Each path below is one point turned by a fixed rotation once a step. After each direction that follows a path, write how fast that rotation turns it, in degrees per step (0 if it stays still).
Each turn is a multiple of 5 degrees from 10 to 175, or 0.
Each row of a path follows its step; steps can be skipped.
Path 1:
step 0: [-0.65 -0.66  0.35 -0.34  0.93  1.02 -2.12  2.32  1.32  1.09  1.55 -0.87
 -1.65 -1.98 -0.41 -0.29  0.08 -0.16  0.01 -2.41 -0.31 -0.08 -1.03  0.78
  2.01  1.38  2.55 -1.62 -0.87 -1.70  2.45  0.32 -0.47 -0.30  0.17  0.96
 -1.46 -1.90]
step 1: [ 1.74  0.38  0.82  0.29  0.70  0.03 -0.44  1.44 -0.28  1.35 -0.14 -0.99
 -0.06  1.21  1.20  1.77 -0.28  3.21 -1.87 -0.30 -1.55 -0.06  0.73 -2.07
 -1.54  0.78  1.65 -0.01 -2.13  3.53 -0.38  0.31  0.97 -1.21 -0.80  1.82
 -0.23 -0.61]
step 2: [ 2.04  0.54 -1.57 -2.08 -0.06 -0.64  2.25  0.03 -2.20 -1.12 -1.84 -0.22
  0.01 -0.86 -1.12 -3.79 -0.16  1.04  0.28 -0.05  1.74  0.81  0.39 -0.51
 -2.45  0.72  0.20  0.44  0.86  1.00 -0.21  0.39  0.52  1.61 -0.63  1.02
  1.73  0.90]
step 3: [-1.20  1.44 -0.67 -0.63  0.62 -0.25  0.59  1.31  0.83 -1.99  0.19  0.62
 -0.68 -2.52 -1.30 -0.25 -2.55 -2.04  0.30  1.60 -1.58 -1.31 -1.08  1.27
  1.11  1.41 -3.30 -0.10  1.23  0.62  0.97  0.60  0.21 -0.64 -1.01 -1.18
  1.93 -1.11]
step 4: [-1.12  0.72  3.09  2.48  0.00  0.52 -0.46 -0.49  1.05  0.27 -0.95  1.41
  1.14  1.27 -1.31  0.20  0.30  0.25 -1.13 -2.42 -3.02 -1.42 -0.14  0.25
  0.27 -0.94 -1.71  0.27  0.25  1.10 -0.66  0.00 -0.48  1.64 -1.35 -2.18
 -2.00  1.31]
step 5: [-1.97 -0.87  0.81  1.47 -1.85  0.53  0.82 -0.33 -2.06 -0.19 -1.18  1.77
  0.01  3.39 -1.96 -0.61  1.35 -1.01 -0.19  0.03  0.65  3.46 -0.16  0.07
  0.52 -0.75  1.76  0.00 -1.46 -1.52 -1.22  0.68  0.64 -0.18  0.52  1.00
  1.02  0.27]
step 6: [-0.59  0.07 -0.45 -0.71 -0.03 -0.72  0.49 -1.55  1.51 -0.11 -0.17 -0.89
 -1.78  0.64  1.16  3.25  1.29 -2.15  0.43  2.58  2.06 -1.65 -0.16 -0.04
  0.15 -0.23  0.93  1.36  1.11 -1.07 -0.58  1.01  2.75  1.45  1.40  0.85
  1.75 -1.07]
step 7: [ 2.25  0.69  1.55  0.48  0.41  1.06 -2.52 -2.96  1.86  1.55 -0.02 -0.18
 -0.92 -1.69  1.65 -0.80 -1.60 -0.92  0.29  0.38  0.21 -1.29  1.26  0.64
 -2.46 -0.49  0.74 -0.48  0.26 -2.08  0.64 -0.04 -2.01 -0.77  1.55 -1.09
 -1.00  0.66]
step 8: [-0.45 -1.07  0.67  0.26  1.02 -0.60 -1.23  0.03 -0.83 -0.45  1.50  1.82
  1.61 -0.14  1.55 -1.40  0.65  2.35  0.43  0.51  1.73  0.44  0.42  0.10
  1.14  1.01 -1.51  0.58 -4.05  0.51 -0.49 -1.56 -2.29 -2.10  1.16  0.16
 -0.55 -1.05]
step 9: [ 0.91 -0.65 -1.91 -0.26  0.54 -1.89  2.21  1.72 -2.00 -0.37  1.81 -0.43
  1.31 -1.05  0.51  0.07  2.07 -0.30  1.21  0.04  0.43 -0.24  0.05 -1.86
  0.64 -0.70  1.03 -1.33  0.86  1.11 -1.18 -0.20  1.66  0.80  0.35 -1.43
 -3.30 -1.89]
step 10: [ 3.30  0.05 -2.49 -0.93  0.50 -0.73  0.23  1.75  1.18 -0.23  0.35 -0.35
 -0.85  0.52  0.36  1.39 -1.76 -0.83  0.36 -0.81 -1.93  2.42 -0.46  0.10
  0.92 -0.32  2.00 -1.09  1.61 -0.43  1.23 -0.07 -1.76  0.14 -1.53 -1.71
  1.50  1.86]
[-0.35 -0.25 -0.52  0.42 -0.04 -0.14 -0.03  0.13 -0.03  0.91  0.75 -0.16
 -0.34 -0.64  0.55  0.04  0.01  0.46 -0.12  0.24  0.30  0.42  1.04 -0.53
  0.50  0.02  0.22 -0.36 -0.04  0.01  0.15 -0.72 -0.18  0.50  0.55 -0.71
  0.27  0.35]
35
[ 0.32  0.57  0.50 -0.76 -0.92 -0.67  0.35 -0.10 -0.02 -0.25 -0.54  0.16
 -0.11 -0.44 -0.14 -0.09 -0.43  0.09  0.19 -0.21 -0.33  0.29  0.67  0.18
  1.15 -0.10  0.27  0.56 -0.04  0.73  0.42 -0.03  0.32 -0.20  0.23 -0.13
 -0.35  0.21]
45
[ 0.85  0.51 -0.08  0.13  0.48 -0.32  0.24 -0.16 -0.05  0.07  0.12  0.09
 -0.80 -0.47 -0.14 -0.45 -0.21  1.01  0.58  0.21  0.37 -0.38 -0.51 -0.46
 -0.10  0.79 -0.08 -0.15 -0.63 -0.08 -0.60  0.10  0.42 -0.67 -0.10 -0.40
 -0.33  0.08]
55
[ 0.69  0.77  0.34  0.21  0.35  0.11  0.02 -0.30  0.47  0.67  0.23  0.01
  1.23  0.31  0.04  0.07 -0.42  0.32 -0.21  0.34 -0.46 -0.07 -0.02 -0.29
 -0.39 -0.77  0.49 -0.33  0.64  0.31 -0.20  0.22  0.46  0.03  0.13 -0.30
 -0.24  0.69]
130
[ 0.19 -0.22 -0.25 -0.41  0.28 -0.82  0.48 -0.22 -0.23  0.03 -0.85 -0.88
  0.03 -0.17  0.65 -0.05  0.16 -0.14 -0.17  0.52  0.00  0.31 -0.44  0.14
  0.48  0.16 -0.24 -0.64  0.73 -0.46 -0.24  1.00 -0.07  0.26  0.32 -0.30
  0.52  0.03]
100
[ 1.02 -0.01 -0.06  0.28 -0.29  0.00  0.43 -0.38 -0.23  0.68  0.00  0.16
 -0.20  0.70 -0.03  0.39  0.39 -0.33  0.18 -0.92 -0.46  0.06 -0.27 -0.60
  0.36  0.24  0.30 -0.30  0.01 -0.04  0.23 -0.46  0.46  0.05  0.16  0.34
  0.96 -0.78]
80
Path 2:
step 0: [ 0.77 -0.31  1.44  0.56 -0.68 -1.93  0.27 -0.28 -0.54  1.93 -2.09 -1.54
 -2.07  0.27 -2.48  0.89 -0.05  0.40 -1.40  0.31  1.51  0.36  0.70  0.09
 -0.45 -0.95 -0.07 -0.45  0.50 -0.77  1.80 -0.71 -1.82 -0.70 -0.18  1.27
  2.75  0.14]
step 1: [ 0.80 -1.90  1.82  0.07  0.42  0.22  1.27  1.13  1.35  0.25 -1.69  2.28
  0.39 -0.19 -1.74 -0.63 -1.03 -1.18 -1.08  2.42  0.81 -1.44  0.16  1.27
 -1.26 -0.27  0.00  0.56  0.52 -2.04  0.82  0.68  0.46  1.96 -0.44  1.21
  1.71  0.08]
step 2: [ 0.70 -1.64  0.65 -1.43  0.01  3.41  0.26 -0.38  2.12  0.98 -1.00  0.42
  0.41 -0.71  1.53  1.34  0.83 -0.57  1.12  2.21 -1.03  0.11  0.05  1.13
  0.15 -0.15  0.63 -0.39  3.09 -0.76 -0.16 -0.28  1.78 -0.10 -0.14  0.54
 -0.31  0.70]
step 3: [ 0.40  1.69  1.43 -2.24  0.25  1.14 -0.53 -0.65  0.60  1.55  0.86 -1.87
 -0.65 -2.09  0.27  1.77  2.84  1.71 -1.19 -0.75  1.36  0.28  0.53  2.03
  0.52  0.09  0.56 -0.55  1.73 -0.49  0.66  0.74 -0.36 -1.27 -0.93 -0.25
 -0.13 -0.11]
step 4: [-0.93 -0.01 -0.15 -0.71  0.03 -2.04  1.51  0.60  1.82 -1.33 -0.39  0.06
  0.44 -2.29 -0.34  0.26  1.45  1.36 -0.77 -2.02  2.09  0.32 -0.06  2.94
 -1.19 -2.06 -1.08  1.19 -1.17 -0.96  0.90  0.65  0.00  0.56 -0.95  0.14
  0.69 -0.23]
step 5: [-0.20 -2.58 -1.13  0.82 -0.19 -1.23  1.71 -1.53  0.85 -0.79 -2.45  0.27
  1.21  0.35  0.62  0.58  1.11 -0.19 -0.77  0.98 -0.06  1.05 -0.61  0.73
 -1.78 -1.71 -1.52  1.85  0.47  0.47 -0.01 -1.55  0.55 -1.41  0.25  0.01
  0.79  2.56]
step 6: [ 1.40 -0.98  0.81 -0.74  0.65  1.63 -0.29 -2.56 -1.45  1.54 -0.46 -1.02
  0.81  1.13 -0.48  0.70  0.65 -0.29 -1.31  1.68  0.60 -1.15  0.85  0.62
  0.34  0.84 -1.49  2.35  0.50  0.26  0.01  0.29 -2.42 -1.11  0.45  1.46
  1.16  2.19]
step 7: [-0.60 -1.40  1.13 -1.62  0.81  0.02  0.48 -0.07  0.77  1.12  0.63  0.18
 -0.83 -1.39 -0.34 -0.01 -0.16 -0.33  1.99 -0.58  0.51 -1.88  0.30  1.36
  2.03  1.28 -1.44  0.83  0.46 -1.06  2.05  0.24 -1.73  1.34 -0.08  3.34
  1.32 -0.44]
step 8: [-0.81 -1.68  0.65 -0.96  0.36 -1.69  1.71 -0.94  1.56  0.21  1.18  1.56
 -1.88 -1.93 -0.06  1.14  1.32 -0.55 -0.16  0.05 -0.70  0.18  0.02 -0.81
 -0.20 -1.05 -0.16 -1.65  2.45 -0.88  2.39 -1.38  1.65  0.24  1.19  0.87
  0.46  0.09]
step 9: [ 1.52  0.77  0.16 -0.80  0.17  0.60  1.07 -2.06  1.28  1.29  0.99 -0.13
  0.18  0.34 -1.87  2.17  1.65 -1.65 -2.32  0.46  1.09 -0.22  1.48 -0.48
 -1.32 -3.34  0.72  0.09  0.71 -0.62 -0.01  0.44  1.24  0.41 -0.26 -0.20
 -0.65  0.47]
step 10: [ 0.96 -1.00  0.25  0.32 -0.74  0.77  0.41 -0.02  2.72  1.20 -2.46 -1.29
  0.95  0.62 -1.27  0.82  2.15 -0.28  0.54 -1.54  0.22 -1.22 -0.29  0.90
  0.66 -1.48  0.75  1.74 -0.23  0.08 -0.39  1.73 -0.99  0.74 -2.73  0.66
 -0.21 -0.42]
[-0.56  0.09 -0.53 -0.01 -0.07  0.16  0.24  0.43  0.42  0.44 -0.51 -0.68
  0.00  0.25  0.32  0.36 -0.53 -0.73  1.36 -0.27  0.12  0.65  0.06  0.19
  0.11 -0.32 -0.31  0.09 -0.09 -0.04  0.02 -0.67  0.39  0.09 -0.51  0.66
 -0.22  0.02]
135
[-0.26  0.06 -0.06  0.27  0.21  0.72  0.27  0.30  0.90  0.47  0.79  0.05
 -0.71 -0.70 -0.18  0.39  0.18  0.27 -0.14  0.19 -0.34 -0.41 -0.02  0.03
 -0.51  0.18  0.68 -0.24 -0.86  0.17  0.03  0.14  0.63 -0.39 -0.05  0.39
 -0.71  0.30]
60
[ 0.41 -0.42  0.13  0.43  0.52 -0.40 -0.20 -0.36 -0.80  0.22  1.00  0.06
  0.22 -0.29  0.42 -0.62  0.48 -0.37  0.24 -0.40 -0.25  0.41 -0.06  0.35
  0.10 -0.21  0.01  0.62 -0.56  0.51  0.42 -0.58 -0.09  0.17  0.34  0.69
 -0.07  0.66]
40
[ 0.37 -0.33 -0.37  0.88 -0.24 -0.45 -0.17  0.30  0.40 -0.24 -0.78 -0.18
 -0.08  0.21 -0.32  0.30  0.25  0.16 -0.35 -0.11  0.25  0.32  0.70  0.04
  0.18 -0.27 -0.09  0.95 -0.69  0.43  0.24  0.06 -0.34 -0.77  0.43 -0.27
 -0.75 -0.52]
65
[-0.11  0.47 -0.47  1.05 -0.45 -0.06  0.55 -0.42  0.06  0.32 -0.26  0.96
  0.88  0.41  0.14  0.03  0.22 -0.32 -0.24  0.41  0.63 -0.43  0.43  0.16
 -0.15 -0.06  0.46 -0.37 -0.28 -0.42 -0.03 -0.68  0.25  0.32 -0.06 -0.15
  0.13  0.55]
90
[-0.03 -0.34 -0.20  0.56 -0.18  0.46  0.14 -0.16  0.07 -0.49 -0.28 -0.66
 -0.05 -0.33 -0.52 -0.60 -1.04 -0.31  0.14  0.06 -0.15 -0.17  0.30 -0.12
 -0.58  0.84  0.59  0.43  0.23 -0.05  0.49  0.08 -0.58 -0.28  0.07  0.11
  0.74  0.78]
65
